First come named turns, each shown by rows before and after it. For each pair of rows after them, which turns, in which order, take the first row to the second? The first pair is done for you.
Q997 (before |-> after):
|   0 |  -1 |  19 |  52 |  14 | -25 |   3 | -25 | -12 |  40 | |-> |  -8 |  13 |  10 |  22 | -30 | -25 |  17 | -40 | -11 |  47 |
|  22 | -11 |   0 |  15 |  21 |   2 |  24 |  -9 |   6 |  14 | |-> |  16 |  -2 |  -4 |  -5 |  -6 |   3 |  35 | -18 |   5 |  19 |
|  20 | -50 | -40 |  10 | -12 |  12 |  32 |  17 |  14 | -52 | |-> |   2 | -69 | -28 |  -2 |  14 |  19 |  25 |  33 |  37 |   2 |
Q422 (before |-> after):
|  -9 |  53 | -37 | -70 | -87 |  -4 |  34 | -32 | -12 |   3 | |-> |   3 |  32 | -51 | -75 | -80 |  10 |  46 | -30 |  -2 |  -9 |
|   9 |  -8 |  29 |  34 |  20 | -12 | -33 | -30 | -19 |  50 | |-> |  17 |  11 |  23 |  41 |   3 | -23 | -40 | -34 | -35 |   7 |
|  17 |  11 | -21 |  -3 | -20 |  -3 |   1 | -27 |  -2 | -34 | |-> |  22 | -15 | -30 | -14 |  -5 |  14 |  13 | -19 |  16 | -17 |
| -19 |  44 |  19 |  15 | -11 | -25 | -46 |  15 | -22 |  15 | |-> |  10 |  37 |  -5 |  18 | -20 | -16 | -36 |  16 | -25 | -46 |
Q125 (before |-> after):
|  11 |  -7 | -19 | -41 | -22 |  23 |   3 |  24 |  16 | -32 | |-> |  30 | -29 | -18 |  -2 |  18 |  30 |  17 |  18 |  14 | -28 |
|   3 | -10 |  -4 |  13 |  17 |  14 | -14 | -13 |  16 |   4 | |-> |  -3 |   1 |  -7 |   1 |  -9 |  12 |   0 | -28 |  10 |  11 |
|   8 | -18 | -36 |   7 |   5 |  22 |  54 | -38 |  22 |  14 | |-> | -22 |  12 | -33 | -55 | -33 |  12 |   4 |  -1 |  34 | -12 |
Q830 (before |-> after):
|  19 |   4 | -29 |   9 | -10 |   6 |  17 | -19 |   0 |  -8 | |-> |  20 |   4 | -30 |   9 |  -7 |   6 |  13 | -13 |   1 | -15 |
|  -5 |   3 | -17 | -63 | -41 |   8 |  19 |   3 |  11 |  -8 | |-> |  22 | -35 | -17 | -20 |  35 |  18 |   6 |  33 |  25 | -30 |
|   2 | -26 | -31 | -56 | -42 |  26 |  56 | -20 |   6 |   7 | |-> |  23 | -49 | -37 | -44 |   1 |  32 |  26 |  21 |  18 | -44 |
|   8 | -18 |   4 | -16 |  -9 |  -5 |  20 |  14 |   4 |  -7 | |-> |  10 | -21 |   4 |  -7 |  -1 |  -4 |  22 |  14 |   4 |  -1 |
Q70 (before |-> after):
| -27 |  53 |  23 | -27 | -38 | -23 | -38 |  23 |  -8 |  -4 | |-> | -34 |  43 |  29 | -31 | -17 | -18 | -45 |  36 |   4 |  19 |
|  41 | -25 | -39 |  12 | -12 |  17 |  30 |  -9 |   1 | -63 | |-> |  24 |   6 |   3 |  75 |  20 | -16 |   7 | -25 | -32 | -29 |
| -16 |  29 |  17 |   8 | -35 | -23 | -20 |  -4 | -19 |  12 | |-> | -25 |   3 |  20 |  -7 |  -9 | -12 | -26 |  18 |   7 |  43 |
|  19 | -27 | -28 |  -3 |  17 |   3 |   5 |  12 |  21 | -52 | |-> |  18 |   1 | -10 |  35 |  16 | -17 |  -1 |  -9 |  -8 | -56 |
Now pairs of rows:
(two turns a pair)
|  16 |  -6 |  -2 | -40 | -42 |  20 | -11 | -11 |   6 | -21 | |-> |  22 |  12 |  22 |  20 |  -2 |  -2 | -39 |  -8 | -15 | -33 |  Q70, Q830
|   3 |  12 |   0 |   1 | -30 |  -4 |   4 |  18 | -12 | -18 | |-> |  11 | -17 |  -3 |   8 |   6 |   8 |   3 |  34 |   6 |  -4 |  Q422, Q997
| -32 |   9 |  36 |  29 |  24 | -35 | -63 |  -3 | -23 |   5 | |-> |   7 |   1 |  11 |  59 |   7 | -23 |  -4 | -49 | -46 | -25 |  Q422, Q125
|   9 |  -1 |  -3 |  11 | -22 |   8 |  38 | -10 |   1 | -18 | |-> |  -4 | -16 |  15 |  17 |  14 |   9 |  24 |   7 |  18 |  25 |  Q70, Q70
| -11 |  31 |  26 |  30 | -22 | -22 |   7 | -21 |   9 |  -4 | |-> | -25 |  22 |  35 |  10 |  -5 | -22 | -21 |   9 |  28 |   7 |  Q125, Q997
|   0 |   2 |  17 | -34 |  -9 |  14 |  -2 |  -1 |  19 |   4 | |-> |  10 | -10 |  15 | -10 |   3 |  20 |  20 | -17 |  14 |  17 |  Q125, Q125
|   1 | -11 | -10 |  24 | -11 |   3 | -29 |  38 |   2 |  10 | |-> |   4 | -19 | -16 |  25 |  -8 |  10 | -23 |  37 |   6 |   8 |  Q997, Q830
| -19 |   2 |   3 | -17 | -32 |  10 | -27 |   5 |   2 |  10 | |-> | -18 |  -8 |  12 |   9 | -10 |  11 | -12 | -10 |   0 |  41 |  Q125, Q830
| -14 |   6 |  27 |  -2 |   5 | -14 |  16 |  -2 |   8 |  43 | |-> |  14 |  15 |   6 |  13 |  -4 | -18 |   4 |   2 | -10 | -45 |  Q997, Q830
|   9 | -11 |  28 |  16 |   8 |   5 |  41 | -31 |  -3 |   1 | |-> |   5 |  -2 |  33 |  19 |   5 |   0 |  35 | -34 |  -8 |   2 |  Q422, Q422
|   6 | -45 |  39 |  36 |  69 |  20 | -44 |  28 |  16 |  -6 | |-> |  21 | -17 |  25 |  62 |  -5 |  17 |  43 | -69 | -35 |  11 |  Q125, Q997
